The same turns and mirrors carry the whole set onto itself, and each row onto the other rows of its family. Which rows share a family with each named row? Give them in list order.
These 16 rows form 4 families of 4 rows each.
M: | -0.94 | -0.19 | +1.84 | +5.14 | +3.77 | -2.53 | -3.24 | -2.48 | +3.28 | -0.33 | -2.79 | +1.97 | +2.89 | +0.95 | -3.67 | -1.04 | +1.19 | +3.37 |
H: | -3.24 | +1.90 | +1.59 | +4.91 | +2.60 | -3.05 | -2.15 | -2.22 | +3.75 | +0.54 | -1.94 | +1.45 | +1.34 | +2.09 | -4.28 | -1.01 | +0.81 | +2.19 |
R: | -5.58 | -0.20 | -1.03 | +1.55 | +1.24 | -1.61 | -3.32 | +2.48 | +0.41 | -1.98 | -0.60 | +1.60 | -2.82 | -2.66 | -1.12 | -2.46 | +3.87 | +0.71 |
Z: | +5.20 | +0.36 | +0.77 | +0.06 | +3.21 | -2.05 | +1.62 | -2.13 | +0.58 | -0.97 | +2.73 | -1.37 | -0.52 | -1.51 | +2.90 | +0.69 | +1.58 | +2.09 |
F: | -2.54 | +1.39 | +1.02 | +4.66 | +1.93 | +0.77 | -2.00 | -2.70 | +2.16 | +0.07 | -3.72 | -0.38 | +3.59 | +2.56 | -4.27 | -1.00 | +1.36 | +4.31 |
G: | -3.50 | -1.05 | -1.37 | -0.38 | +3.05 | -2.39 | -4.78 | +1.27 | -1.42 | -2.23 | -0.85 | +2.17 | -3.01 | -2.64 | -1.39 | -2.16 | +4.13 | +0.70 |
D: | +3.73 | +0.96 | +0.76 | -0.38 | +0.82 | -1.94 | +4.05 | -1.26 | +1.57 | -0.20 | +2.98 | -2.18 | -0.99 | -1.72 | +2.00 | -0.16 | +0.62 | +1.44 |
J: | +4.65 | +1.97 | +1.07 | +0.14 | +1.58 | -1.23 | +1.10 | -2.84 | +1.14 | -0.58 | +1.56 | -1.38 | -0.04 | -3.01 | +3.44 | +0.72 | +0.62 | +3.18 |
W: | -3.67 | +1.21 | -1.32 | -0.17 | +1.59 | -1.69 | -5.67 | +0.88 | -1.99 | -1.80 | -0.79 | +1.44 | -2.93 | -3.60 | -0.04 | -1.10 | +3.55 | +1.07 |
U: | +1.09 | -1.48 | -2.41 | +0.49 | -2.30 | +2.27 | +0.50 | +2.38 | -5.08 | -0.10 | -0.94 | -2.91 | +1.73 | +1.06 | -2.90 | -1.73 | +1.23 | +2.88 |
L: | +3.78 | -0.81 | -2.50 | +1.13 | -2.75 | -0.49 | -0.81 | +1.62 | -5.60 | +1.31 | -1.13 | -0.56 | +1.49 | +0.40 | -3.13 | -1.43 | -0.74 | +3.15 |
V: | +4.48 | -3.18 | -1.88 | +1.82 | -1.12 | -0.94 | +0.20 | +2.44 | -4.77 | +0.65 | -0.14 | -0.68 | +2.07 | +1.14 | -3.26 | -1.61 | +0.02 | +2.53 |
P: | -1.08 | +1.39 | +2.26 | +4.79 | +1.80 | -2.38 | -4.20 | -2.89 | +2.64 | +0.60 | -3.48 | +0.69 | +3.45 | -0.13 | -3.89 | -0.60 | -0.02 | +3.50 |
K: | +2.67 | +2.50 | +1.24 | -0.29 | +2.51 | +0.46 | +2.52 | -3.92 | +1.36 | -0.77 | +1.50 | -3.78 | +0.63 | -0.23 | +1.92 | +1.06 | +1.80 | +2.82 |
S: | -4.86 | +1.01 | -1.32 | -2.04 | +1.94 | +0.49 | -2.87 | -0.18 | -0.56 | -2.57 | -1.20 | -0.72 | -2.80 | -2.78 | -0.60 | -1.68 | +4.68 | +1.12 |
A: | +3.10 | -0.89 | -2.41 | +2.84 | -2.20 | -0.31 | +2.17 | +2.71 | -3.96 | +1.17 | +0.96 | -0.79 | +0.86 | +2.39 | -2.01 | -1.38 | -0.35 | +3.04 |

The rest of the family of R: H, D, A
The rest of the family of F: U, K, S
The rest of the family of Z: M, G, V

The same turns and mirrors carry the whole set onto itself, and each row onto the other rows of its family. Which rows share a family with each named row? Give them in list order.
These 32 rows form 4 families of 8 rows each.
mobu: | -3.50 | -0.18 | +0.53 | -0.59 | -0.33 | +3.99 | -1.10 | +4.03 | -0.76 | -3.97 | +1.23 |
buz: | +4.27 | -2.43 | +1.22 | -2.71 | +1.40 | -2.53 | +1.59 | +1.36 | -3.07 | +2.75 | +0.03 |
zunor: | -3.38 | -0.23 | +1.12 | -0.35 | +0.33 | +4.35 | -1.63 | +3.99 | +0.19 | -3.45 | +1.28 |
duni: | -3.53 | -0.16 | -0.45 | -0.82 | +0.63 | +5.05 | -1.00 | +4.79 | +0.83 | -2.07 | +1.91 |
Fono: | +5.29 | -1.60 | +1.64 | -3.63 | +2.03 | -0.86 | +1.98 | +1.15 | -1.55 | +2.67 | -0.46 |
Disum: | +4.61 | -2.29 | +0.62 | -3.51 | +1.77 | -1.44 | +1.26 | +2.30 | -2.03 | +4.52 | +0.29 |
koti: | +4.45 | -2.15 | -0.74 | -2.67 | +0.87 | -3.48 | +1.67 | +1.15 | -2.09 | +1.53 | +1.14 |
meno: | +4.34 | -2.23 | +0.19 | -2.44 | +1.28 | -3.08 | -0.11 | +1.66 | -3.23 | +3.03 | +0.27 |
mef: | +4.36 | -2.25 | -1.31 | -3.42 | +1.27 | -2.60 | +2.38 | +1.85 | -1.51 | +2.65 | +1.43 |
dumez: | -4.27 | -1.02 | -1.52 | -1.85 | +0.67 | +4.20 | -1.08 | +5.21 | +0.14 | -1.71 | +2.48 |
Riv: | -4.10 | -0.09 | +1.81 | -1.85 | +1.70 | +4.62 | -1.66 | +3.51 | +0.91 | -1.94 | +1.40 |
bal: | +4.64 | -2.25 | +0.39 | -3.71 | +1.41 | -1.91 | +3.24 | +1.44 | -0.93 | +2.66 | +0.92 |
besad: | -4.25 | -1.21 | -0.34 | -0.89 | +0.04 | +2.95 | -2.44 | +4.17 | -0.86 | -3.32 | +1.92 |
nuv: | -3.22 | -0.37 | +1.69 | -1.18 | +0.06 | +4.99 | -0.17 | +4.39 | +0.12 | -3.32 | +1.05 |
Gido: | -4.18 | -0.12 | +1.33 | -1.13 | +1.44 | +3.42 | -2.56 | +3.14 | +0.02 | -2.96 | +1.52 |
Radu: | -4.33 | +0.14 | -0.51 | -1.22 | +1.44 | +3.49 | -2.68 | +3.80 | +0.17 | -2.39 | +2.13 |
topod: | -3.93 | -1.63 | +2.46 | -1.46 | +0.34 | +3.91 | -1.34 | +3.66 | -0.22 | -3.37 | +0.90 |
bimu: | -3.27 | -0.20 | +1.36 | -0.90 | +0.42 | +5.28 | -0.92 | +4.50 | +0.95 | -2.49 | +1.28 |
bigi: | +4.81 | -1.44 | -2.26 | -2.64 | +1.58 | -2.39 | +0.70 | +1.69 | -2.74 | +2.22 | +0.62 |
fupa: | +4.24 | -2.36 | -0.39 | -2.50 | +1.35 | -3.19 | +1.24 | +1.60 | -3.41 | +2.84 | +0.75 |
Gasi: | +4.36 | -2.11 | -0.93 | -2.90 | +1.59 | -2.22 | +0.47 | +2.56 | -2.67 | +4.10 | +0.70 |
zupi: | -3.48 | -0.08 | -0.54 | -0.24 | +0.32 | +4.11 | -1.82 | +4.48 | +0.02 | -2.91 | +1.85 |
lugob: | +4.22 | -2.38 | -0.60 | -3.01 | +1.78 | -2.11 | +1.78 | +2.16 | -2.57 | +4.00 | +0.99 |
bivin: | +4.63 | -2.40 | +1.00 | -3.22 | +1.09 | -2.88 | +2.27 | +0.90 | -1.80 | +1.58 | +0.66 |
pov: | -3.43 | -0.05 | -0.08 | -1.49 | +0.24 | +5.38 | +0.07 | +5.09 | +0.59 | -2.15 | +1.63 |
pumur: | +4.35 | -2.34 | +0.90 | -3.29 | +1.72 | -1.79 | +2.17 | +1.64 | -2.40 | +3.82 | +0.35 |
rira: | +5.10 | -1.46 | -1.20 | -3.67 | +2.44 | -0.85 | +1.96 | +2.04 | -1.48 | +3.87 | +0.51 |
Nez: | +4.65 | -2.39 | +1.81 | -3.01 | +1.39 | -1.99 | +0.69 | +1.57 | -2.57 | +3.31 | -0.21 |
pobe: | -4.00 | -1.47 | +1.40 | -2.37 | +0.87 | +5.31 | -0.35 | +4.76 | +0.94 | -1.37 | +1.63 |
funer: | -3.58 | -0.03 | -1.15 | -1.04 | -0.08 | +4.40 | -0.91 | +4.82 | -0.43 | -2.94 | +2.07 |
sala: | -4.18 | +0.18 | +0.06 | -1.99 | +2.06 | +4.62 | -1.66 | +4.04 | +0.92 | -1.26 | +2.09 |
loma: | +5.13 | -1.75 | +0.65 | -2.45 | +1.43 | -2.57 | +0.57 | +0.56 | -3.05 | +1.17 | -0.44 |

The rest of the family of fupa: buz, zunor, duni, bimu, zupi, lugob, pumur
The rest of the family of bal: koti, mef, Riv, Gido, Radu, bivin, sala
The rest of the family of topod: Fono, dumez, besad, bigi, rira, pobe, loma

